[[  3.0  27.9 -29.4 -24.0 -41.8  50.3 -33.2]
 [ 10.0 -16.6  16.6 -29.5  34.1 -23.0  37.3]]
:
[[ 10.0 -16.6  16.6 -29.5  34.1 -23.0  37.3]
 [  3.0  27.9 -29.4 -24.0 -41.8  50.3 -33.2]]

[[ -4.3 -46.7  -0.6  25.6]
 [-26.1  35.1   9.3  29.3]
 [-44.4  12.4  23.6  -7.3]
 [-17.1  26.3  17.9  37.9]
 [ 28.7 -34.4  13.5  25.4]
 [-47.4  22.2   7.2  -2.8]
 [ 21.1 -27.3  27.0  30.6]
 [-16.8  23.2  -1.5  45.8]
 [  0.8 -27.8  16.0 -42.8]
 [ 52.3  -5.5   5.1  -3.9]
 [ 33.6  26.1 -31.0  -5.3]
 [-14.8  49.1 -12.9   7.8]]
:
[[-14.8  49.1 -12.9   7.8]
 [ 33.6  26.1 -31.0  -5.3]
 [ 52.3  -5.5   5.1  -3.9]
 [  0.8 -27.8  16.0 -42.8]
 [-16.8  23.2  -1.5  45.8]
 [ 21.1 -27.3  27.0  30.6]
 [-47.4  22.2   7.2  -2.8]
 [ 28.7 -34.4  13.5  25.4]
 [-17.1  26.3  17.9  37.9]
 [-44.4  12.4  23.6  -7.3]
 [-26.1  35.1   9.3  29.3]
 [ -4.3 -46.7  -0.6  25.6]]

[[-22.1 -55.4 -23.2   9.4]
 [ -2.2 -33.6  -9.6  18.3]
 [ 34.5   6.5  15.1   6.7]]
:
[[ 34.5   6.5  15.1   6.7]
 [ -2.2 -33.6  -9.6  18.3]
 [-22.1 -55.4 -23.2   9.4]]

[[ 10.8 -18.7 -10.5  47.4 -12.6  -5.8 -22.7  10.2  -4.2]
 [  9.2  21.7  47.3  30.4  26.4  30.6  42.1 -23.3 -21.7]
 [  6.6  -0.7 -14.6  33.8  -7.6  -5.5 -19.1   8.9   5.5]
 [-10.1  40.3  13.2 -44.7  22.4   8.9  37.7   5.2  31.8]
 [  3.1 -18.0  -4.7   8.6  -7.7  -6.9  -5.5  19.2  11.3]
 [ -5.0   4.9 -25.8 -16.2  -7.6 -15.5 -12.8  26.0  35.1]]
:
[[ -5.0   4.9 -25.8 -16.2  -7.6 -15.5 -12.8  26.0  35.1]
 [  3.1 -18.0  -4.7   8.6  -7.7  -6.9  -5.5  19.2  11.3]
 [-10.1  40.3  13.2 -44.7  22.4   8.9  37.7   5.2  31.8]
 [  6.6  -0.7 -14.6  33.8  -7.6  -5.5 -19.1   8.9   5.5]
 [  9.2  21.7  47.3  30.4  26.4  30.6  42.1 -23.3 -21.7]
 [ 10.8 -18.7 -10.5  47.4 -12.6  -5.8 -22.7  10.2  -4.2]]

[[-27.1 -33.3 -13.3 -22.8 -21.0  -0.6  31.0 -24.0   6.3  -8.9 -25.2  19.1
   25.2 -37.1]
 [  2.8  -0.1  -7.7  -9.6  23.1  15.5  43.0 -28.7 -21.0  27.0 -22.7  46.8
   -1.1 -27.7]
 [-20.6 -22.5  -2.3 -17.3 -15.8  -0.7  -6.8  15.4  -7.5 -27.7   3.6 -18.1
    5.9  -0.3]
 [ 28.9  33.9  31.4  42.3  12.9   5.2 -38.1   6.7 -12.4   9.1  36.6 -28.3
  -23.8  32.2]]
:
[[ 28.9  33.9  31.4  42.3  12.9   5.2 -38.1   6.7 -12.4   9.1  36.6 -28.3
  -23.8  32.2]
 [-20.6 -22.5  -2.3 -17.3 -15.8  -0.7  -6.8  15.4  -7.5 -27.7   3.6 -18.1
    5.9  -0.3]
 [  2.8  -0.1  -7.7  -9.6  23.1  15.5  43.0 -28.7 -21.0  27.0 -22.7  46.8
   -1.1 -27.7]
 [-27.1 -33.3 -13.3 -22.8 -21.0  -0.6  31.0 -24.0   6.3  -8.9 -25.2  19.1
   25.2 -37.1]]

[[20.5 20.5 59.4]
 [14.1 14.1 57.5]
 [12.1 12.1 56.1]
 [10.2 10.2 54.4]
 [ 8.2  8.2 52.4]
 [16.4 16.4 58.5]
 [18.5 18.5 59.2]]
:
[[18.5 18.5 59.2]
 [16.4 16.4 58.5]
 [ 8.2  8.2 52.4]
 [10.2 10.2 54.4]
 [12.1 12.1 56.1]
 [14.1 14.1 57.5]
 [20.5 20.5 59.4]]

[[ 37.6  46.9 -15.1  -3.4  22.0  20.1 -14.8]
 [ 30.3  32.0 -11.7  38.1  10.3 -11.6 -10.5]
 [ 28.0  14.1  25.4   4.2   1.1 -20.8 -33.0]
 [ 23.2 -13.1   9.1  -8.3  27.0  30.5 -36.6]
 [ 14.6 -25.2 -31.5  18.5   2.8   7.2  14.5]
 [ 25.9  -6.9   5.6  42.5   8.8   0.8 -35.4]
 [ -9.2  10.0   5.3  18.9  -5.4  33.1 -18.2]
 [ -0.6  35.6  19.2  11.2  -7.8  33.7 -53.6]
 [-10.0   3.0  -0.3   2.9  39.5   1.0 -20.1]]
:
[[-10.0   3.0  -0.3   2.9  39.5   1.0 -20.1]
 [ -0.6  35.6  19.2  11.2  -7.8  33.7 -53.6]
 [ -9.2  10.0   5.3  18.9  -5.4  33.1 -18.2]
 [ 25.9  -6.9   5.6  42.5   8.8   0.8 -35.4]
 [ 14.6 -25.2 -31.5  18.5   2.8   7.2  14.5]
 [ 23.2 -13.1   9.1  -8.3  27.0  30.5 -36.6]
 [ 28.0  14.1  25.4   4.2   1.1 -20.8 -33.0]
 [ 30.3  32.0 -11.7  38.1  10.3 -11.6 -10.5]
 [ 37.6  46.9 -15.1  -3.4  22.0  20.1 -14.8]]
